arr =
[[128 127 128 128 128 126 128]
 [128 141 136 134 137 111 127]
 [128 131 127 127 130 130 127]
 [129 135 132 125 127 125 130]
 [126 108 130 130 128  98 130]
 [126 124 129 138 119 127 127]
 [127 131 123 143 126 120 134]
 [127 122 128 129 128 120 128]
 [128 131 130 129 130 124 128]
 [128 129 128 128 129 129 127]
 [128 126 128 128 128 128 128]
 [132 133 125 127 129 116 131]
 [128 136 133 132 134 118 127]
 [130 127 127 128 127 130 128]
 [128 129 127 133 127 126 130]]
Indices start at 1.
(1, 1)	128
(6, 3)	129
(12, 7)	131
(15, 6)	126
(1, 2)	127
(11, 7)	128
(9, 5)	130
(7, 3)	123
(13, 7)	127
(2, 1)	128
(3, 1)	128
(6, 6)	127
(2, 4)	134
(4, 3)	132
(6, 5)	119
(3, 6)	130
(8, 4)	129
(1, 7)	128
(8, 6)	120
(2, 2)	141
(9, 3)	130
(5, 3)	130
(5, 2)	108
(9, 4)	129
(3, 4)	127
(10, 4)	128
(15, 2)	129
(11, 1)	128
(4, 6)	125
(6, 1)	126
(13, 2)	136
(1, 3)	128

B =
[[110 126 117 140 124]
 [126 147 124 142 132]
 [126 142 118 124 131]
 [132 120 114 100 124]
 [103 122 136 140 110]
 [119 120 110 131 133]
 [137 108 113 139 140]
 [125 129  98 136 136]]
Indices start at 1.
(1, 1)	110
(8, 4)	136
(6, 5)	133
(6, 3)	110
(7, 1)	137
(3, 5)	131
(8, 1)	125
(5, 3)	136
(7, 3)	113
(7, 4)	139
(3, 2)	142
(4, 1)	132
(1, 2)	126
(2, 4)	142
(1, 4)	140
(4, 4)	100

A =
[[131 138 134 137 130 139 124 114 136 128 125 133 106 139 130 128]
 [126 131 131 128 134 122 129 139 123 119 120 127 114 120 127 108]
 [121 127 123 124 124 132 132 136 127 119 132 130 123 126 126 119]
 [123 130 129 129 134 128 135 141 128 111 125 130 104 127 125 107]
 [120 117 128 125 132 131 144 149 137 112 136 135 134 131 127 123]
 [133 114 127 121 135 118 136 144 123 138 123 127 149 120 129 130]
 [138 142 136 138 129 123 111 104 129 141 122 123 131 130 130 143]
 [132 132 130 129 132 118 123 129 117 132 118 121 120 121 129 120]]
Rows and columns are counted from 1.
(1, 1) -> 131
(1, 6) -> 139
(8, 8) -> 129
(3, 6) -> 132
(3, 5) -> 124
(6, 3) -> 127
(8, 1) -> 132
(4, 5) -> 134
(6, 4) -> 121
(2, 12) -> 127
(1, 4) -> 137
(7, 6) -> 123
(5, 15) -> 127
(7, 12) -> 123
(7, 15) -> 130
(6, 6) -> 118
(7, 4) -> 138
(4, 15) -> 125
(1, 11) -> 125
(8, 7) -> 123
(6, 2) -> 114
(8, 12) -> 121
(1, 10) -> 128
(1, 8) -> 114
(4, 12) -> 130
(3, 14) -> 126
(8, 13) -> 120
(7, 14) -> 130
(8, 4) -> 129
(6, 7) -> 136
(4, 14) -> 127
(4, 7) -> 135
(2, 7) -> 129

data =
[[136 131 121 123 127]
 [122 118 110 118 118]
 [127 140 122 128 152]
 [131 123 124 125 129]
 [124 120 134 125 127]
 [112 132 121 141 144]
 [130 134 121 129 128]]
Indices start at 1.
(1, 1)	136
(1, 5)	127
(6, 1)	112
(3, 5)	152
(5, 2)	120
(3, 1)	127
(3, 2)	140
(7, 2)	134
(3, 3)	122
(5, 1)	124
(4, 4)	125

X =
[[118 105 106 118 145 125 133 110 105 146]
 [150 122 122 139 120 135 111 119 138 111]
 [111 134 135 132 123 149 124 106 126 132]
 [134 148 151 138 113 150 148 113 141 126]
 [111 133 116 128 136 137 138 127 125 151]
 [108 119 148 146 150 117 150 129 140 114]
 [139 135 146 114 136 133 141 137 122 136]
 [147 148 141 150 119 122 120 124 151 127]
 [110 143 114 132 146 133 127 151 139 128]
 [115 147 121 148 118 142 148 143 131 127]
 [118 115 138 150 118 151 142 128 142 136]
 [107 144 151 107 114 122 133 134 117 136]]
Indices start at 1.
row 1 col 1	118
row 7 col 6	133
row 7 col 10	136
row 9 col 7	127
row 12 col 10	136
row 5 col 9	125
row 2 col 10	111
row 7 col 7	141
row 1 col 5	145
row 6 col 5	150
row 4 col 5	113
row 9 col 3	114
row 4 col 10	126
row 5 col 8	127
row 8 col 10	127
row 12 col 7	133
row 1 col 4	118
row 8 col 3	141
row 4 col 6	150
row 10 col 10	127
row 4 col 3	151
row 6 col 2	119
row 10 col 1	115
row 9 col 10	128
row 5 col 6	137
row 8 col 6	122
row 12 col 6	122
row 1 col 10	146
row 11 col 7	142
row 10 col 3	121
row 10 col 7	148
row 3 col 5	123
row 4 col 2	148

a =
[[138 129 126 119]
 [129 133 122 108]
 [125 140 130 122]
 [114 130 142 125]
 [109 119 131 126]
 [146 141 128 115]
 [123 114 125 133]
 [134 127 132 110]
 [135 118 136 116]
 [117 121 135 137]
 [103 135 115 129]
 [140 120 120 149]
 [146 134 139 147]]
Rows and columns are counted from 1.
(1, 1): 138
(5, 1): 109
(10, 2): 121
(12, 4): 149
(11, 4): 129
(6, 1): 146
(4, 2): 130
(3, 2): 140
(1, 3): 126
(11, 2): 135
(2, 4): 108
(12, 3): 120
(7, 1): 123
(1, 4): 119
(8, 1): 134
(6, 2): 141
(4, 3): 142
(8, 4): 110
(10, 4): 137
(11, 3): 115

W =
[[141 130 131 129]
 [118 145 113 117]
 [127 132 131 121]
 [134 120 130 106]
 [137 132 122 140]
 [122 130 135 125]
 [117 112 125 117]
 [117 140 118 123]
 [130 128 122 134]
 [139 139 123 135]
 [117 116 132 124]
 [119 123 136 131]]
Indices start at 1.
row 1 col 1	141
row 11 col 1	117
row 8 col 3	118
row 1 col 4	129
row 9 col 3	122
row 6 col 2	130
row 9 col 2	128
row 11 col 4	124
row 2 col 2	145
row 4 col 2	120
row 2 col 3	113
row 3 col 3	131
row 3 col 1	127
row 7 col 2	112
row 5 col 4	140
row 7 col 4	117
row 3 col 4	121
row 7 col 3	125
row 9 col 1	130

x =
[[134 119 133 130 127 125 124 127 139 114 119 132 128 132]
 [118 130 136 130 145 118 124 132 122 120 119 122 118 132]
 [124 130 136 130 126 124 119 125 122 115 105 132 131 127]
 [125 130 136 134 122 131 119 123 116 114 127 127 120 132]
 [124 136 136 137 137 125 124 125 124 114 125 117 114 132]
 [125 130 132 130 130 125 124 120 122 111 114 132 133 123]
 [125 121 136 130 145 120 124 127 122 114 124 131 130 138]
 [118 130 136 128 124 125 124 124 122 114 106 132 130 126]
 [125 128 136 119 130 127 131 125 137 114 120 133 130 135]
 [125 133 136 122 135 141 136 125 123 110 119 132 131 132]
 [125 130 136 130 130 124 122 125 122 114 104 132 133 124]
 [125 130 136 130 124 125 124 123 122 114 119 132 129 126]
 [137 130 127 136 133 125 124 125 125 108 115 121 130 130]
 [118 130 136 126 121 125 124 115 117 114 119 132 130 132]
 [120 130 136 130 145 117 125 138 122 121 119 125 123 132]
 [125 128 136 117 135 127 131 125 125 113 124 133 132 135]]
Indices start at 1.
(1, 1) = 134
(7, 2) = 121
(10, 13) = 131
(5, 3) = 136
(7, 3) = 136
(14, 14) = 132
(13, 9) = 125
(11, 10) = 114
(7, 6) = 120
(7, 13) = 130
(1, 11) = 119
(14, 8) = 115
(6, 8) = 120
(1, 3) = 133
(5, 1) = 124
(16, 2) = 128
(1, 6) = 125
(1, 10) = 114
(4, 9) = 116
(5, 8) = 125
(16, 14) = 135
(6, 4) = 130
(9, 6) = 127
(6, 7) = 124
(6, 6) = 125
(5, 11) = 125
(10, 11) = 119
(15, 8) = 138
(15, 11) = 119
(10, 6) = 141
(16, 11) = 124
(12, 9) = 122
(16, 7) = 131
(5, 9) = 124

M =
[[129 116 119 147 132 126 115 122 152 127]
 [130 117 121 136 138 133 112 116 157 124]]
Rows and columns are counted from 1.
(1, 1): 129
(2, 3): 121
(1, 2): 116
(2, 8): 116
(1, 3): 119
(2, 4): 136
(1, 7): 115
